Which row each row swaps with, under one turn or mirror
The rows were stretched afterwards, more along some directions than others.
z_230: [ 12.1  14.6  -5.1  15.6  16.2 -43.9  -5.6  -9.5  -8.6 -11.3  18.7  26.0
   7.2  14.1  -6.1  15.9  21.2   3.0  -3.1 -11.2]
z_14: [-11.2  15.3 -23.4  39.5 -23.7   4.3  16.2   4.2  -3.6  25.9   3.8   4.3
   3.6 -11.3  27.7  21.6 -14.9 -14.4  26.5   0.6]
z_795: [ 10.2  -2.7  -5.5 -31.0 -11.8 -10.2   6.8  -1.3  32.9   1.2   0.0  -0.5
   0.8  11.8 -17.7 -14.3  11.2  14.9 -19.4 -31.7]
z_164: [ 10.9 -17.0   5.1   5.7 -17.6 -12.7  -8.7   4.3  22.8  -6.1  13.2  10.4
  -9.2  -0.9 -20.8   6.7 -11.0  -0.2  -2.9 -43.0]
z_855: [ 15.1  -8.6  18.4  -8.8  19.1 -12.0  -4.1   1.5  -4.8 -10.8  -5.4   6.4
  -8.8   9.7   6.1  -7.0   8.3  -7.5 -27.3  13.6]
z_644: [  5.2 -13.1  -7.9   6.4  12.1   6.2  -9.1  -6.9  11.2   0.0   4.0  11.6
 -17.4   7.1 -16.1 -12.5  17.4  24.4 -25.9 -12.4]
z_550: [  2.7  -4.0  11.6 -22.3  14.1 -20.0  -7.2 -11.4  -0.7  -8.9   8.4 -10.5
   3.5 -11.2 -14.8  -4.3 -10.4   8.0 -53.2  -8.2]
z_336: [  4.3 -27.3   0.4   4.0   9.8  22.5  -5.3   1.3  10.2  15.4  -7.1 -10.0
  -5.9   3.6 -11.4 -21.5  -6.4  16.1  18.4   7.7]
z_630: [ 23.2  33.0 -27.6  15.3  10.1 -28.8   4.8 -13.8   0.8 -13.8   0.1   1.7
  -9.9 -25.0  -8.9  26.8  58.1  -3.8  22.4 -15.6]
z_551: [-10.6  11.3 -11.2  13.1   4.1 -25.5  31.7  -2.1 -14.1   1.7  16.5  -3.1
  -9.3  -9.0  13.3  23.0  -1.4   1.4   9.8  -6.5]
z_296: [-12.3  -4.1 -16.5   1.8 -11.0 -16.1  11.7  -1.4  -6.8  -2.1   1.8 -12.7
   3.7 -23.7  15.1  19.6  20.2  10.6  16.1  -2.2]
z_486: [ 20.8  -3.8  -0.1  -3.6  16.7 -27.7  -5.1  12.5   9.1  -8.7  18.2 -20.0
   5.1  -7.5   0.4   3.7 -10.1   8.9 -14.0 -17.8]
z_283: [  0.8  -4.2  26.4   8.0  12.5 -13.7  14.1   6.0  -9.7   4.3  -4.6   3.0
   2.6  13.6   3.1 -10.0 -16.5  -3.8  -7.5   6.6]
z_699: [ -1.8   5.4  -5.2   2.9   1.9 -12.4   9.9 -10.1   4.3   5.5  21.9  16.4
   1.6  25.6  10.4  11.3 -25.2  -2.1 -36.5  -3.4]
z_291: [ -5.2   8.6   7.1 -16.9  -3.5  -9.4   6.8  30.3  -0.3  -5.3 -16.5  -6.0
 -11.7  27.9   4.9  -2.7  -8.2 -25.1   2.2   6.6]
z_274: [-18.0 -11.2   4.2  -5.8  11.0 -15.8  -3.5  -4.2 -27.1   1.6   2.2  -2.8
   6.9  11.5   6.6   8.3  -9.9   1.0 -24.8   3.3]
z_624: [ -2.5 -18.3  -8.7  -1.5  -8.5  25.6  -0.9   6.8  -2.2   8.1 -14.0 -26.7
 -13.1  -9.5   6.6 -11.2 -20.1   2.6 -13.4  26.0]
z_188: [ -7.2   0.3 -28.9   4.4 -20.7 -14.2  -0.2   4.2  -0.9   4.8 -14.0   2.3
 -13.6   3.6   4.4   1.0  13.7 -21.0  42.8 -10.0]
z_471: [ 13.4  10.9  13.8  -7.7   0.8 -13.5  21.4  24.4   5.6   1.4  -4.1   4.2
 -12.7  13.9  11.7   3.0  23.7 -16.3  -3.8 -10.4]
z_121: [  8.2   4.3  17.0 -11.6 -24.8  -2.4   8.6  19.8   4.0  17.1   5.3 -13.5
   9.5 -11.3  10.3   4.2   8.1  -1.2  20.4 -19.2]
z_994: [ 10.8  12.0  -8.7  26.1  -5.3 -27.0  13.3 -11.6  -1.2  18.4  21.1  26.7
   6.9  -5.0  14.9   6.7  19.9   1.3  22.2 -18.9]
z_306: [-26.8   9.2   5.5  -7.7  -6.1 -13.4  23.2  17.3  -5.4 -13.6 -15.0   3.7
  27.4  -2.7  17.7  -0.8 -21.7 -27.7   9.9  16.0]
z_392: [  3.8  10.2   4.4  -5.0  10.1 -12.5   6.7  25.0  -0.8 -16.6 -23.6   6.0
   0.5  29.0  20.4 -12.7 -23.7  -8.8 -12.4  10.4]
z_704: [ 18.8  -9.5  -1.0  21.8 -30.4  18.8  11.3   6.4   4.3  35.8   4.1  18.9
 -16.8  13.7   0.2   6.8   2.9  -9.3   8.8 -15.2]
z_548: [  4.4  -0.9   1.1  13.9   2.3  35.4   3.4  -3.8  -3.9  17.1 -20.6  -3.1
  -3.8  11.3  10.8 -10.8  19.2   9.6  14.3  19.3]
z_919: [  3.2   5.9   0.2   9.2 -22.6 -25.3  18.0  -5.7 -21.6   8.6   9.9 -17.1
  13.6  -4.1  17.7  38.8  15.8  -6.9   1.1  -6.4]
z_964: [-14.7 -11.1  -6.1  -0.1  -4.8   2.3   0.0  -0.6 -16.9  -8.9  -4.7 -34.1
   0.1   2.2  -0.2  16.5  31.9  11.2  -2.9   9.2]
z_393: [-14.8   7.9 -23.2   2.7   2.2   1.9   5.3  34.8   1.3 -11.9  -9.0 -21.5
  -6.3  -4.4  15.8 -15.4  -1.0  12.1  -2.7  22.6]
z_364: [-13.5  13.0 -12.2   7.8 -14.4  -3.9  28.6  13.6  24.0 -10.1 -10.4  13.1
  -5.9 -24.1   2.9  -2.8  -1.9 -11.9  16.6 -18.1]
z_399: [ -5.3  -3.9   2.5  -8.9 -17.3 -17.0  15.0  21.4  -3.5  11.4 -28.2 -17.7
  -1.2   6.2  13.5   3.8  -5.5 -31.1  14.5 -14.7]
z_481: [  3.8  13.9 -24.7   6.5 -17.0   8.8  16.9 -20.4 -13.7  11.5  11.4  -8.0
   5.1 -28.7   6.9  16.6  29.0  11.6  16.8   2.5]
z_75: [ 17.0  12.7  -1.8 -15.7  -9.8   9.1   0.4  10.9   2.8   5.0   9.0  -1.9
   4.5   8.5  -0.2  -6.5   4.3   9.6   6.4 -15.8]
z_287: [ -4.6   6.9   1.1  -4.0  -2.3  -7.5  23.2  -2.5 -32.8  15.4  11.4 -10.7
  -6.0   1.3  25.9   9.4   5.7  -8.6   2.2   5.9]
z_359: [  8.6  21.7 -11.8  15.3 -14.0 -21.2   6.2  -9.7   8.2  16.3  37.4  38.4
   9.5   3.8  16.5  19.4  -2.0  12.6 -17.9 -12.5]
z_814: [ -7.6  21.7 -33.3  12.6 -15.7  15.8 -16.2   6.0  -8.5  20.0  15.8   3.4
 -18.8  14.0  21.0  10.2  -8.0   2.9  -0.2   9.6]
z_806: [ 16.1 -16.7  -3.3   8.5 -12.9 -15.8  -8.1  -3.4  18.8  -6.4  16.1  11.2
  -9.6   0.2 -21.4   8.9  -6.9   3.9   2.2 -37.2]
z_747: [ -7.6   1.6 -13.2 -10.0 -23.2  35.2  16.2  -6.1  -6.0   6.7 -10.4  -7.8
  23.3  -4.7  -8.1   0.0  36.5  22.3  -4.8  24.7]
z_45: [  8.8  -9.4  -9.5   8.4 -14.3  19.9  -4.8  10.3   5.7  10.1 -20.6  -0.7
 -12.7  11.7  -0.3  12.4   1.6  -4.6  -0.4 -14.9]
z_665: [ 17.8  14.2 -24.1  16.2 -24.9 -31.1  17.0 -20.9   8.7  12.5  21.2  26.4
   0.7  -5.4 -12.8  24.6  13.4  -1.1   1.8 -34.0]
z_159: [-15.1   1.6 -12.6  18.9 -22.0   0.5  18.6  -4.8  -3.7  21.2  -3.6  22.7
 -11.1  18.1  28.1  11.5  -6.3 -21.0   7.8   6.6]
z_71: [-16.7  27.6  -9.9  16.9  -3.3 -24.8  22.7  -0.9  -5.9   2.7   3.8  22.4
   7.9 -10.8  27.9   6.3 -12.7 -27.3  32.8  -3.4]
z_734: [ 11.7  13.2 -26.0   2.7  23.9  -9.6  -5.2 -17.3  -5.7  -7.7 -11.7  25.5
 -33.5  10.5   0.5  -0.2  18.9 -18.0  21.4  -7.4]
z_465: [  2.4   1.2 -24.1  14.1 -13.5  11.9   8.6   5.4   5.6  25.2  16.1  -9.5
   9.1  -7.0   9.3  12.2  15.5  17.9   0.1  14.9]
z_29: [ -3.3  -9.3 -14.8  -3.2 -19.8  32.2   2.3   2.8   4.5   8.0 -23.2  -0.3
 -19.8  19.3 -18.8   3.0   7.4   5.7 -10.4   5.0]
z_120: [  0.6  -3.9 -46.3   0.8   0.5  -4.0  -0.3 -14.2   5.7  -9.8  -6.8  -8.1
 -11.3 -15.2  -6.0   8.3  29.2  13.8  -3.1  10.2]
z_9: [  9.5   2.9  -7.4  24.6   6.1  -2.8   6.9  15.1  -2.1  -1.1  25.1  13.1
  -2.5   5.6   3.5   0.1 -27.2  21.0 -18.8   1.2]
z_488: [  3.7  10.9 -16.9  25.0  -0.3  -5.9  -5.2 -11.0   2.6   0.1  -9.3  14.2
 -23.8  -0.5 -14.8  20.4   7.9  -9.2  10.7  -5.4]
z_381: [ -5.2  -5.4   0.9  -2.6 -26.0   9.9  22.4  -2.7  22.9  23.7  -1.9  26.0
  -6.1  -7.9   5.9  -3.4 -27.4  -5.7  -3.9 -26.3]
z_367: [ 11.1   1.4  -5.0  28.4 -12.0  10.7  22.7  24.6   9.0 -15.3  -6.3   1.7
 -18.3 -16.3   7.1   3.2  23.9   7.6   0.5  17.9]
z_58: [  1.6   5.9  22.7  -2.4  16.4 -25.7  24.8   2.1 -14.5 -16.7   2.7 -12.7
  -3.1 -23.2  23.3  10.4 -18.6 -25.0 -19.8   4.1]
z_72: [ 11.8 -15.8   2.4   7.0   9.1  -1.3   4.8  -7.9   6.1  -6.4 -25.2  -8.8
   7.8  -6.4  -8.9   4.4  23.8  12.7  -9.0   7.9]
z_214: [  6.8   2.3 -12.4 -24.1  -8.3 -19.9   2.6  -4.7  28.3  -6.2  -2.8   2.4
  -2.9   9.7 -19.0 -10.2  20.5  10.4 -16.6 -27.9]
z_23: [  6.5   5.6 -10.9 -27.3  17.1  -3.3  -2.6  -5.2 -12.4  -1.2 -14.5  -8.7
 -34.2  21.1  -1.1  -6.6  13.4 -10.2   1.7  13.2]
z_913: [  7.4   0.0 -24.5  16.7 -13.5 -26.1  10.3 -14.1  -3.6   5.8  16.4  -4.7
   4.9 -35.7  14.7  22.0   2.5  -0.7   8.1 -18.5]

Swapped with z_734: z_630
Swapped with z_75: z_364
Swapped with z_704: z_399
Swapped with z_392: z_367
Swapped with z_913: z_994
Swapped with z_23: z_488
Swapped with z_188: z_665
Swapped with z_795: z_164
Swapped with z_29: z_291

Which row each row swaps with, under one turn or mirror
The rows were stretched afterwards, more along some directions than others.
z_941: [-11.0  -3.7  21.2   5.0  -0.3 -10.3  26.2 -14.2   9.4 -12.5 -25.5 -12.2
  11.5  13.4  10.7  21.4  -4.4  11.7   0.0]
z_863: [ -3.3   2.3  22.8   7.6 -12.4   2.2  20.7  -7.5   0.1 -11.4 -22.4 -14.5
   9.4  -5.2 -20.4   8.8  -9.5  -0.6  13.0]
z_953: [-10.9  -4.3   1.3   4.4  18.0  12.9 -14.1   8.6   5.1  13.6  11.6  19.8
 -11.8  -2.1  -8.1   0.8 -13.5  11.9  14.7]
z_197: [ 25.7   6.1 -12.5  18.9  26.5  -4.4 -10.0  -3.5 -15.6  44.1  -1.9 -17.6
  -4.0   1.1 -24.4 -22.7  13.0 -13.4 -11.6]
z_924: [ -1.1 -10.2  25.7  11.4   6.1  -1.7  28.3   1.6   4.0  -7.1 -30.8 -10.5
   0.7  -1.8 -20.8   8.6  -5.0  -3.4   5.4]
z_838: [ 22.1  21.3   0.2 -10.1   0.8  -1.9  27.1  -6.7  10.8  -4.9  -4.4  19.0
  17.6   3.5  -8.1 -26.4  28.6  -2.5  -5.1]
z_64: [ -2.6   1.0  24.9   7.4  -4.4  -3.5  33.7  -5.1   5.7  -9.1 -33.2 -16.2
  13.8   0.5 -13.4   4.8  -5.3   7.0  -0.3]
z_405: [ -8.2  15.3  21.0  -3.4  -9.7  -6.8  24.4  13.2  18.3   9.7 -13.6   5.9
 -16.8  13.2 -29.7  -3.5  21.6  14.0   6.2]
z_727: [ 17.2   3.5 -25.6 -10.3  -6.8 -21.8 -14.1 -11.2 -14.4 -16.9   5.8   0.5
  31.7  -1.6   4.8 -13.9 -25.3   5.6   2.7]
z_15: [  9.3  11.4   1.2  15.8  -4.9  10.3  -2.0  -4.6  21.5   6.2 -28.6  14.9
 -14.7   4.0  -0.4 -13.5  -0.9 -23.3   0.4]
z_695: [-14.6  -3.0  22.3   5.1   3.2   0.7  34.3  -3.3  13.9 -18.5 -27.7  -3.7
  15.3   8.0  -1.5  12.6  -3.0  -0.7   3.8]
z_926: [ 16.9  -1.8   2.4   3.3  10.7  13.2 -10.5  13.5  -6.5  28.2  15.3  16.8
  -6.5 -21.7 -25.8 -18.7  -2.8   8.8  13.6]
z_952: [ -4.4  15.7   6.5 -22.9 -20.8  12.6  -3.6   1.9  -0.2   3.4 -21.2 -13.0
 -11.5 -10.1  15.1  -9.1  -3.5 -19.6 -12.7]
z_794: [  2.3  -6.5  14.5   3.2  11.5  -2.4  31.9   0.8   0.5 -16.3 -21.9   9.6
   4.8  13.5  -5.0   7.9   6.6   1.0  20.3]
z_285: [  9.0   8.6   8.1  12.8  -0.7  17.0  11.6   5.1  24.1   8.5 -21.4  26.4
 -17.4   2.8   1.3  -6.3   1.2 -13.8  -2.7]
z_366: [11.9 -9.4 14.7 -6.8 -5.0 -8.9 25.1 -6.2 -0.6  2.3 17.4 21.0  8.7 17.6
  5.0 11.7  7.1 16.2 -3.2]
z_249: [ 15.3   2.7 -11.0  -1.0   1.0 -11.3  -6.3   3.6 -25.9  -8.9   8.8  -1.4
  29.3 -17.8  -1.6   5.6 -17.7  -1.0   3.0]
z_444: [ -7.5  -0.3  -5.7 -26.8 -18.0  -7.0 -17.9   5.8 -11.1 -33.3  28.1  14.6
  13.6   9.4  -0.3   4.5   6.2  16.1  16.9]
z_888: [  7.6   4.5  18.2   6.3  10.0  -1.2  39.5   1.9   0.9  -7.3 -29.1   7.7
  12.7   5.2 -16.5   3.6  -4.0  11.6   9.6]
z_485: [ -9.9  -7.4   5.8  -9.1  17.9  16.9   1.7  15.5  -7.5  13.5  28.0  37.1
  -8.3   6.7 -17.0  12.8   3.8  -3.1  21.2]
z_693: [  8.8   2.8 -16.6  -5.2  -7.5 -18.3 -13.5  -6.5 -20.2 -20.6  -1.0 -15.3
  31.5 -12.7   0.1 -10.2 -16.7   0.2   1.6]
z_974: [  7.9  13.5   4.0  15.9  -1.7  10.2  -1.1  -0.2  16.3  12.6 -12.1   1.8
 -20.0   4.4  -2.5 -22.3   1.8 -29.0  12.5]
z_580: [ 12.5   1.5  -7.3   1.1  -2.8 -18.9 -13.9   3.2 -24.2 -29.9  -5.6  -4.8
  21.4 -24.9  -1.4  -6.3 -17.0  -1.5  -0.7]
z_676: [ 15.4  -2.1  -9.5   5.5   5.2  10.1 -25.2   6.7  -5.0  17.1  23.3  15.6
  -8.0 -18.0 -24.0 -24.3  -3.5   5.0  18.1]
z_663: [ 21.3   4.2   9.8   6.7  -2.4  -1.4  19.8  -0.1  10.2  25.4 -10.3 -12.7
  -0.1  18.3  -3.7  -7.8  26.7  26.3 -22.9]
z_653: [  4.6   7.2 -20.3  -6.0 -11.4 -23.1 -14.3 -14.1 -21.6 -25.6   8.7  -6.8
  29.9 -25.6  -0.2  -9.5 -19.8   9.9   2.6]
z_259: [  5.5   6.6 -12.9   3.7   9.8 -15.8   3.8   5.5   1.4  12.1  -8.8  20.3
 -21.6   5.3   3.2  -0.3  19.4 -32.8  -2.6]
z_431: [  2.5   1.6  29.2   6.3   0.2  -0.2  35.2  -3.5   9.6 -16.8 -29.9   0.5
  18.0  10.5 -17.8  -4.8  -5.4  19.4   8.2]
z_709: [  6.8   6.1  -0.2 -15.5   3.5  21.0   7.4   5.0  -7.2 -19.4 -12.8  26.8
   1.1 -24.0  12.8 -16.6   0.4  -2.6 -25.8]
z_91: [ 16.7  -9.1 -17.7   2.6  30.2   0.6 -14.2   7.4 -16.1   9.3  14.7   3.5
   3.8  -0.1  -9.3  -6.7  14.0 -15.7 -23.4]
z_452: [ -9.4 -14.5 -17.4   3.1  16.4  -6.9 -17.8 -10.1  11.5  -1.5  10.7   2.1
  -0.2  34.7   9.3 -11.7  10.1   4.4  19.6]
z_74: [ 11.8   2.7 -19.9  -2.8  -6.4 -23.6 -21.7 -12.9 -18.0 -25.6   5.7  -8.0
  28.7  -4.8   7.2 -13.9 -24.3   0.0  15.4]
z_607: [ 16.7  12.3 -18.1   5.4   0.9   9.9 -10.9 -16.3  -4.1 -10.0  -8.5  39.1
   1.0 -11.8  15.7 -23.8 -12.2 -16.9  -6.6]
z_647: [ 21.1  20.6 -25.6   1.5  13.1   9.4  -9.5  17.9 -12.8  31.1  11.9  16.9
 -16.9 -20.0 -35.5 -25.6   6.1  -8.3  16.1]
z_753: [  6.2 -10.7  -7.0 -27.7 -28.5   5.8 -19.0  -8.0   6.2   1.1  12.4 -22.5
   7.0  16.7  22.7 -18.2   9.4   1.7  -4.2]
z_243: [-12.9   0.9  28.8 -18.0 -28.2   4.0   5.0  -5.9   7.1 -13.9  -7.2 -14.2
 -16.9 -18.6  14.3   5.9  -8.6   5.4 -25.0]
z_571: [  4.3   2.6  23.2   7.6  -3.7   3.0  32.6   5.4   7.6 -18.2 -37.1   8.3
   9.2   9.2 -16.8   1.8   2.0   9.4  17.8]
z_874: [-12.0  -0.5  14.7  -7.7   2.4  -3.4  -9.3  18.5 -11.4  -5.7  11.5   9.5
 -20.2 -16.8 -24.1 -11.6  22.5  -3.4  26.7]
z_237: [  6.6  12.6  -7.0 -16.8 -11.6  -5.5  10.6  -7.8  -2.2 -21.0  -3.7  31.5
   5.8  -6.0  32.3 -14.4   2.2  20.8  -8.5]
z_756: [  3.7  18.9 -13.8  -5.5 -15.7  -5.6 -20.4  -8.8 -16.8 -16.8  17.9  35.4
  -1.9 -14.6   7.3  -3.8  -9.2  -8.1   2.6]
z_372: [ 11.1   0.4 -17.3  -2.5  -2.8 -29.5 -19.8  -4.6 -23.6 -27.3  12.6  -1.1
  19.1  -8.0  14.3  -2.5 -14.5  10.7  16.3]
z_648: [  9.9  -3.1 -18.3 -16.5  -1.2 -16.1 -14.0 -12.1 -29.3 -25.6  13.5   0.9
  36.7 -14.1  17.4  -3.5 -12.3   8.7   2.5]
z_651: [ 16.4  25.1 -10.3  19.8   8.2 -12.9 -17.9   9.7  -5.5   6.8   8.3  -5.7
 -14.5   3.0 -17.1 -33.1  13.3 -13.1   7.4]
z_357: [ -6.4 -10.7  -7.1  15.5  10.3  -7.7 -25.0 -14.5  11.5  11.0   4.7 -20.2
 -13.0   6.3   6.4  -6.2 -11.9  -0.7 -14.2]
z_390: [  4.0   1.3   8.9  -4.4 -20.1  28.7  16.2 -12.0   7.6  -3.7 -13.3   4.8
   7.3 -23.8   1.5  -7.9  -2.2  10.7 -20.1]
z_514: [ -6.1   5.1  -2.1 -21.2 -13.5 -18.2   0.7  -9.2  25.6  22.5  24.6 -18.1
  -1.2  13.0  -1.1  -1.3   0.9  13.2   8.2]
z_859: [ -7.0 -11.1  -5.8  13.0  -3.3   4.4 -24.9  -7.5  13.8   3.9  11.3 -21.9
  11.9   0.0  19.3   5.7 -13.6   9.7 -16.2]
z_352: [ 10.8  14.9 -16.9 -23.0  -0.4  16.8  12.9  15.3  -1.9  29.0   5.7  13.4
 -28.5   0.6 -26.4 -24.0  12.9 -26.6  13.3]
z_950: [ 20.2  -6.4 -13.6   2.8  -5.3 -21.9 -16.5  -5.8 -17.5  -8.5  11.0  -3.3
  24.9  -3.6  -1.3 -11.3 -18.9   9.0  18.8]
z_764: [ 15.3   1.6 -16.9 -17.4  -8.3 -11.5 -13.3  -0.7  -8.0   0.4  20.4  14.3
  10.1   6.3  -4.9 -31.3  12.7 -17.2   8.0]

Swapped with z_695: z_653
Swapped with z_485: z_756
Swapped with z_444: z_366
Swapped with z_924: z_580
Swapped with z_249: z_863
Swapped with z_926: z_15
Swapped with z_514: z_838
Swapped with z_91: z_243
Swapped with z_764: z_405

